In the rows, 128 means zero.
Rotation paths and how fast each direction turns (degrees a step)
Each turn is a multiple of 5 degrees from 10 to 175, or 0.
Each row of a path follows its step; steps can be skipped.
Path 1:
step 2: [144 134 130 120 122 135 129 131 123 125 117 140 121 133 131 126 129 112
 127 132 134 123 136 124 117 127 109 125 133 127 118 127 133 137 134 132
 122 122 131 145 139 122 117 133]
step 3: [125 130 119 123 135 137 116 131 121 128 129 132 127 116 129 119 126 128
 125 130 119 139 129 132 137 121 142 120 132 146 116 130 128 130 138 114
 115 131 129 135 125 144 131 124]
step 9: [129 131 114 131 134 127 125 135 117 120 124 122 132 135 118 131 124 137
 131 120 119 120 123 133 121 128 120 142 127 114 129 134 138 114 113 135
 141 117 125 131 134 120 136 133]
step 14: [136 132 114 130 130 138 120 146 116 128 114 128 136 125 130 131 118 127
 128 125 139 128 131 130 135 127 119 136 124 121 120 148 121 124 141 124
 121 127 131 136 118 132 131 131]
step 15: [131 138 136 121 134 124 114 117 135 134 138 133 130 128 139 125 140 138
 142 126 137 137 134 119 147 134 118 121 131 144 129 128 121 128 126 125
 126 139 132 130 129 131 133 132]
step 24: [136 129 131 127 125 120 133 127 121 134 127 120 131 128 119 119 132 130
 121 127 128 136 141 131 119 123 128 123 145 123 147 128 130 114 116 136
 118 118 122 127 149 129 129 120]
step 26: [116 125 129 134 128 123 112 129 127 120 132 123 123 115 131 132 133 130
 135 130 144 129 118 130 143 118 123 141 129 128 131 130 120 127 122 124
 137 131 127 130 106 138 139 126]
Directions:
[126 127 126 126 134 122 129 129 135 129 124 129 126 133 125 131 129 130
 124 123 130 129 127 128 127 129 129 128 132 128 130 128 129 130 127 125
 129 129 125 130 130 126 128 126] : 95
[128 125 126 126 134 128 128 130 126 128 130 125 131 127 125 127 126 125
 126 130 131 128 127 130 130 122 127 128 125 127 132 127 126 130 123 131
 127 127 129 130 124 123 127 125] : 145
[131 130 130 131 126 124 130 127 128 126 131 129 132 127 121 126 130 130
 129 128 126 126 131 131 128 126 128 128 127 127 129 130 133 133 126 129
 129 129 126 123 132 126 128 131] : 95
[130 131 126 128 131 130 130 133 129 128 128 130 127 132 136 130 132 130
 128 127 123 126 131 128 130 127 125 126 126 125 129 130 129 127 128 132
 128 129 126 126 128 125 126 128] : 140
Path 2:
step 3: [127 114 139 126 137 136 123 132 123 123 127 133 133 138 117 125 135 121
 132 132 133 137 132 115 144 115 139 134 143 133 118 139 115 145 134 137
 130 137 130 140 135 131 118 119]
step 10: [135 124 125 134 124 126 126 114 136 119 137 138 134 124 116 137 124 132
 112 122 127 134 143 116 139 124 134 127 126 145 120 122 114 136 126 138
 110 126 122 125 130 146 127 130]
step 14: [125 122 139 133 128 144 127 118 130 130 113 130 120 121 122 123 121 121
 137 134 125 143 132 112 134 118 136 129 146 119 125 143 117 141 130 134
 128 123 115 142 131 124 131 128]
step 17: [132 124 147 141 117 133 106 125 132 142 125 122 120 119 116 123 128 129
 128 131 131 136 143 121 132 125 135 133 144 138 123 124 123 140 120 132
 125 126 123 133 140 119 132 121]
step 28: [145 124 155 136 121 133 119 138 137 116 131 130 132 118 122 125 124 122
 120 131 135 139 131 119 126 122 130 128 146 145 132 132 119 135 120 125
 127 126 124 138 127 134 128 117]
step 29: [139 121 131 129 136 138 129 128 137 132 127 138 120 117 124 132 110 135
 116 123 126 132 138 106 138 118 137 131 127 131 118 140 115 132 144 132
 124 129 122 135 136 142 135 127]
step 32: [132 119 129 129 132 138 124 118 126 136 132 116 118 112 122 124 125 129
 117 126 138 117 133 122 130 126 135 135 128 129 107 124 119 146 131 141
 116 121 119 133 147 129 138 135]
Directions:
[131 127 129 124 129 132 129 129 127 133 129 126 125 127 129 127 133 128
 126 131 129 126 128 126 132 131 129 133 129 128 128 127 129 127 130 127
 130 131 130 129 135 125 128 122] : 25
[129 129 126 131 131 130 132 129 128 122 128 127 131 127 125 130 130 122
 125 130 128 125 133 130 130 131 126 128 132 131 130 128 129 125 128 126
 126 129 131 129 126 127 124 130] : 120
[132 130 128 127 128 132 129 132 133 127 131 128 129 125 133 128 127 126
 129 130 126 130 125 125 131 128 126 128 128 123 130 134 130 126 130 128
 128 127 127 131 126 128 131 132] : 45
[127 129 126 131 129 127 127 125 126 128 124 133 130 131 128 131 130 128
 130 127 126 134 130 127 134 131 132 130 127 128 128 132 129 128 132 127
 126 128 125 128 133 130 127 130] : 95
[131 130 133 130 132 128 130 130 130 131 127 128 128 124 131 131 128 129
 126 126 133 131 130 132 126 130 129 125 129 125 129 129 127 130 124 131
 124 128 127 125 133 129 128 127] : 95
[131 128 131 129 126 128 135 131 129 124 129 129 130 132 128 126 126 136
 127 126 131 127 129 128 129 125 132 131 128 130 127 130 129 124 130 132
 128 131 128 130 127 129 127 126] : 40
[129 126 131 129 126 129 125 130 128 129 124 128 130 126 127 124 133 128
 135 132 127 130 130 130 125 122 130 128 127 129 133 130 127 128 127 127
 129 131 130 131 129 128 125 129] : 130
Path 3:
step 2: [123 118 142 109 133 119 120 122 131 130 137 132 129 118 128 139 126 119
 146 146 136 108 137 136 136 120 128 111 126 127 129 129 115 135 118 128
 112 133 125 131 130 131 136 125]
step 5: [128 119 143 131 120 141 138 150 131 128 126 140 121 131 129 118 121 126
 140 134 130 126 123 126 146 134 143 124 134 138 129 134 128 121 132 129
 126 113 117 128 142 115 111 115]
step 10: [124 132 118 123 120 112 134 124 142 129 117 128 117 128 137 141 126 126
 109 127 128 129 127 126 127 124 103 133 119 145 142 127 137 120 137 134
 122 133 112 128 137 142 134 129]
step 12: [134 130 113 132 132 139 136 135 131 125 138 140 116 130 122 132 122 138
 128 145 128 132 113 142 119 116 134 131 125 128 132 124 132 118 137 139
 118 129 121 116 126 134 136 100]
step 14: [139 120 142 139 124 132 143 131 132 143 128 119 117 111 128 136 120 116
 118 145 129 147 133 120 129 126 124 129 134 116 137 141 137 131 130 140
 124 128 116 126 143 132 130 126]
step 21: [115 123 129 132 130 133 113 125 148 123 126 123 128 121 116 133 122 127
 124 143 136 136 143 142 125 118 119 126 131 121 150 110 128 133 129 119
 128 121 118 139 130 130 136 113]
step 24: [125 145 131 151 122 127 139 131 108 124 133 129 136 123 111 108 124 124
 132 122 139 129 121 123 137 126 139 124 122 124 132 116 131 131 133 120
 140 115 129 138 137 120 132 121]
Directions:
[128 127 124 131 128 130 131 130 129 121 129 125 130 127 124 126 126 125
 125 128 128 131 131 130 125 128 128 128 126 123 126 128 130 131 129 127
 130 128 131 134 127 131 128 129] : 10
[130 131 128 129 131 126 130 125 124 131 130 130 133 125 127 126 126 127
 125 131 126 125 127 125 130 132 128 127 128 124 131 130 127 131 135 131
 128 131 127 128 126 128 126 129] : 70
[130 129 126 125 126 130 129 127 126 130 130 131 126 128 129 136 125 127
 122 124 124 128 130 124 130 129 128 128 128 128 126 129 129 127 125 128
 131 127 126 132 128 129 126 132] : 115
[121 131 130 131 126 131 129 129 130 129 128 128 128 128 133 125 128 134
 125 127 126 125 131 126 129 126 129 129 127 124 126 132 126 125 130 125
 127 128 132 129 131 126 126 126] : 175
[127 129 128 130 128 128 130 131 124 128 129 127 130 126 131 126 126 126
 127 123 134 134 129 125 128 132 130 128 129 131 124 127 128 126 128 128
 123 128 125 125 126 129 125 124] : 170
[128 127 133 127 130 134 128 125 126 132 126 130 127 128 125 123 130 124
 127 127 124 132 128 131 129 126 129 127 128 127 130 129 128 123 127 131
 128 127 128 131 129 128 127 124] : 40
